[[34 -2 64]
 [ 2 16 70]
 [62 36 -8]]
|
[[64 70 -8]
 [-2 16 36]
 [34  2 62]]

[[-84 -24]
 [ -3 -22]
 [-79  13]]
|
[[-24 -22  13]
 [-84  -3 -79]]

[[ -1 -16  -4  46  25  63  48]
 [ 13 -31  19 -48  48  11 -73]
 [-26 -38  30  48   1  44  36]
 [-16 -48  17 -39  48  14 -56]
 [ 14 -55  26 -19  43   9 -54]
 [ 31 -65  14  -3  37  12 -58]
 [ -5 -17  42  43  22  49  29]]
|
[[ 48 -73  36 -56 -54 -58  29]
 [ 63  11  44  14   9  12  49]
 [ 25  48   1  48  43  37  22]
 [ 46 -48  48 -39 -19  -3  43]
 [ -4  19  30  17  26  14  42]
 [-16 -31 -38 -48 -55 -65 -17]
 [ -1  13 -26 -16  14  31  -5]]

[[  2 -23  -1   2   0  -7 -24 -20   6  -6  28]
 [ 25 -23   7 -40   0   3   2  71 -27 -16   0]]
|
[[ 28   0]
 [ -6 -16]
 [  6 -27]
 [-20  71]
 [-24   2]
 [ -7   3]
 [  0   0]
 [  2 -40]
 [ -1   7]
 [-23 -23]
 [  2  25]]

[[ 31   9  52 -30  33  35  12 -55 -32 -46   6  51  21  -5 -61 -32]
 [-27  20 -57  25 -44 -32   5  61  36  40  30 -54   5 -15  71  29]
 [-35 -31  25  40 -20 -25 -38  25  25  20 -30   3 -24  60   5  42]
 [-45  51 -25   6   4 -46  36  38   8  24  57  -2  38 -25  52  22]]
|
[[-32  29  42  22]
 [-61  71   5  52]
 [ -5 -15  60 -25]
 [ 21   5 -24  38]
 [ 51 -54   3  -2]
 [  6  30 -30  57]
 [-46  40  20  24]
 [-32  36  25   8]
 [-55  61  25  38]
 [ 12   5 -38  36]
 [ 35 -32 -25 -46]
 [ 33 -44 -20   4]
 [-30  25  40   6]
 [ 52 -57  25 -25]
 [  9  20 -31  51]
 [ 31 -27 -35 -45]]

[[ 20  12 -17 -45  19 -49 -11  33]
 [ 11  12 -39 -82  19 -49 -13  33]
 [ 20  12  12  59  16  28 -11  -4]
 [ 20  12 -17 -45  19 -49 -11  33]
 [ 20  12 -13 -12  19 -49 -11  33]
 [ 68  12 -17 -45  19 -49 -11  33]]
|
[[ 33  33  -4  33  33  33]
 [-11 -13 -11 -11 -11 -11]
 [-49 -49  28 -49 -49 -49]
 [ 19  19  16  19  19  19]
 [-45 -82  59 -45 -12 -45]
 [-17 -39  12 -17 -13 -17]
 [ 12  12  12  12  12  12]
 [ 20  11  20  20  20  68]]

[[-19 -55  11 -31  90 -22 -44 -75 -42 -22 -25  51]
 [ 53  77   1  16  -8  92  -2  23  17  43  32 -17]]
|
[[ 51 -17]
 [-25  32]
 [-22  43]
 [-42  17]
 [-75  23]
 [-44  -2]
 [-22  92]
 [ 90  -8]
 [-31  16]
 [ 11   1]
 [-55  77]
 [-19  53]]

[[-10   9 -37 -22  -1  -4   4   5   2  44  -2  -1  39   7 -20 -14]
 [ -4 -10   8 -14  23  69 -35  12  -3  45  18  20  12  17  30 -54]
 [ -8 -32 -23 -43  63  48 -27  34  -5  45   2  -1  17 -12  30 -15]]
|
[[-14 -54 -15]
 [-20  30  30]
 [  7  17 -12]
 [ 39  12  17]
 [ -1  20  -1]
 [ -2  18   2]
 [ 44  45  45]
 [  2  -3  -5]
 [  5  12  34]
 [  4 -35 -27]
 [ -4  69  48]
 [ -1  23  63]
 [-22 -14 -43]
 [-37   8 -23]
 [  9 -10 -32]
 [-10  -4  -8]]
